One turn moves every row onto another: examples first, then more rows asked
zozif: [ -4 -11  16   6  23  -6  -6   7 -15  14  11 -11  -2 -39  33 -22 -13  36
  -6 -16 -23   2 -20  -8   1   5   7 -24 -51   5   4  31 -26  16]
kesik: [  1   2  -3  -3  11  19 -17   1  13 -26  13  14  -6 -34  12 -27  -6  30
  19 -26   5  14 -10 -50   5 -12 -10   7 -38 -27  -7   8   4   1]
ratu: [ -9  34  10  -1  -4   9  -6   6 -27   9   0  -4 -21  -7  -5  36  24  31
  -1 -22 -14  21 -21 -10  -5  20   3   2 -22 -47  29  40  13 -12]
dur: [ 15   0  17  -7  22   1  26  -3 -13  22 -12 -28  -4 -34  20  -3  -3   6
 -24  -1 -33  46  -9 -16 -42  12   7  -6  -3 -14  15  13  -8  -9]
ziki: [ 12  19  28  -2  29 -16  -7  13 -21  15 -21 -15 -11 -19  24  17  15  20
 -19 -25 -16  36 -17 -22  -5  19  40   8 -13 -12  18  12  -5   5]
nez: [-14 -24  16  -4   6  -2  23  20  -6   8   2 -16   8 -28  21   3  21  -5
   3 -16 -46  13  -1  -4   0  28 -15  18 -40 -20  24  41 -13  15]
Nel: [ -7  23 -13  -8 -12  21  11  -3 -18  27  -5  -7  -5  -8   3  15  22  21
   0   4   5  13 -14  -1 -24  12 -12 -16 -21 -39  35  44  10  -5]
gutik: [ -2 -11  20   4   4 -12  10  15 -15  -1  11 -32   4 -29  18 -15 -16   3
  10 -27 -57  27 -16 -22  -3  21 -18  30 -35 -19  17  30 -16  26]
tiru: [-21   8  21 -14  12  26  -3  31  23  -5   6  -4  -7 -31   4  -8 -18  13
  23 -41 -21  21  -2 -40   0 -16 -15  16 -29 -24  -2 -13   9   5]
Potom: [ 18  15   6  -2   8  -3 -10  14  -6  -6 -10 -33 -20 -23  16   2   1  22
  -4 -33 -11  51 -21 -37 -33   6 -37  -7  -1 -20 -15  55   3 -16]
Mis: [ -5  10  41  15  19  37 -11  16   3   6  -1 -31   0 -19  15 -21 -25   5
  15 -27 -21  25 -20   8 -21 -11  34  -6 -17   1  20  30  15 -10]
sofaz: [  7  17   1   7  12  41 -21  -8  -2 -22  15 -18 -14  -4  -3 -43   8  19
  13 -34 -17  10 -25  -8  10 -13  -7  29 -20 -24  24  19  -5  -6]
vep: [-16  31  -1   3  11  12  -3  25  16  11  18   0 -20 -19   7 -39 -27  27
  21 -30  -5  40 -23 -37 -10  34 -18  -2 -27 -57  24  22 -12   2]
ful: [-22  27  -1   0  22  18  -9  25  14  26  16  -5 -18 -12   7 -28 -32  22
  23 -25  14  29 -24 -19  -6  22 -13 -28 -23 -37  16   4 -17  -4]
Maf: [ 16  22   6 -19   2   4 -11  10 -22   2 -36   2  -6 -11   8  -1 -21   3
  19 -12   5  34  -9 -23 -21  -4 -32 -17 -17   4   2  41  13  -4]
Puda: [-14  10   1 -12   3  25   9   4 -26  19   0 -24 -17 -10  -7  38   8  15
  -4 -16 -18  37 -20  -3 -30   7  -7 -20  -8 -45  21  28   5 -23]
pid: [-17   3  -2 -16  12  43 -17  18   9  -4  -9 -16 -29   6  -2 -24  -6   2
   4 -42 -26  25 -22   4  -4 -30   3  19 -12 -24  33  -2   5   1]
vur: [  0  45  20  -6  -4 -14 -10  39   8  19 -16  -8 -23 -13  20   6   7  14
  -6 -24 -15  26 -14 -29  -5   0 -23  -9 -25   6   0  44   9 -12]
pizu: [  2   7   0  22  -7   9  -3   7  30   3  16 -26  -6 -13  25 -37 -12 -20
   1  -5 -24  26 -21  -4 -24   1  11  18 -12 -11  32  41  23 -13]
Dep: [-16  15   4   2  17   4 -17  16  11   6  16   4 -32 -12  -1 -21 -40  25
  25 -33   7  46 -22 -14 -13  27 -21  -8 -12 -54  17   0   1   5]
Zopa: [ -6 -53  21   6   4 -16  -7   8 -15   5  -8 -15 -15 -14  25  13  16  16
  -6 -22 -16  31 -18   6  -2  13  -1   4 -20 -36   8  31   6  35]
belev: [  1   1   1  17  29   7 -27  -3  18 -23  -4 -12 -19 -21  24 -16  -6  14
  11 -38   6  13 -18  11 -20   5  28  22  -7  -9  21  44  26   1]
tupog: [ -4 -37  21   0  15   4   2   4 -30   7   7  -2   0 -30  17   1   6  11
  -1  -2 -24  14 -14   2   3   7  11 -29 -47  -2   5  27 -20  -2]
Vero: [ -8   5  -1   3   2  40 -11   5  26  11  12 -15 -30  -8  11 -53   9  33
 -15 -20 -16  14 -24   7 -11 -30  -6  -3 -18 -24  22  15   4  -3]
muga: [ -6 -43  -5   0   9 -33 -15   7  -6  10  -3 -14 -22 -15  31  -3 -23   5
  -2 -24 -14  28 -23   0  -9   0 -11   1 -16 -16  12   9   2  40]
Dak: [-11 -12  -1   2  -8  14  -8  21  38   8  16 -16 -10 -21  21 -25  -3  19
   2 -21   2  26 -14 -47  -9 -24 -21  -1 -19 -36  -8  -3  13  10]
Tak: [ 21  18   4   1  14 -17  11 -13 -13  20 -22 -10  10 -14  26  -7  15   6
  -6   6   2  14  -4 -11 -18  24  -1  15  -5 -13  24  20   5  23]

muga moves to gutik
Vero moves to pid
belev moves to pizu
Now these:
tiru moves to kesik
nez moves to tupog
ratu moves to Nel
Dep moves to vep
Maf moves to Potom
ziki moves to Tak

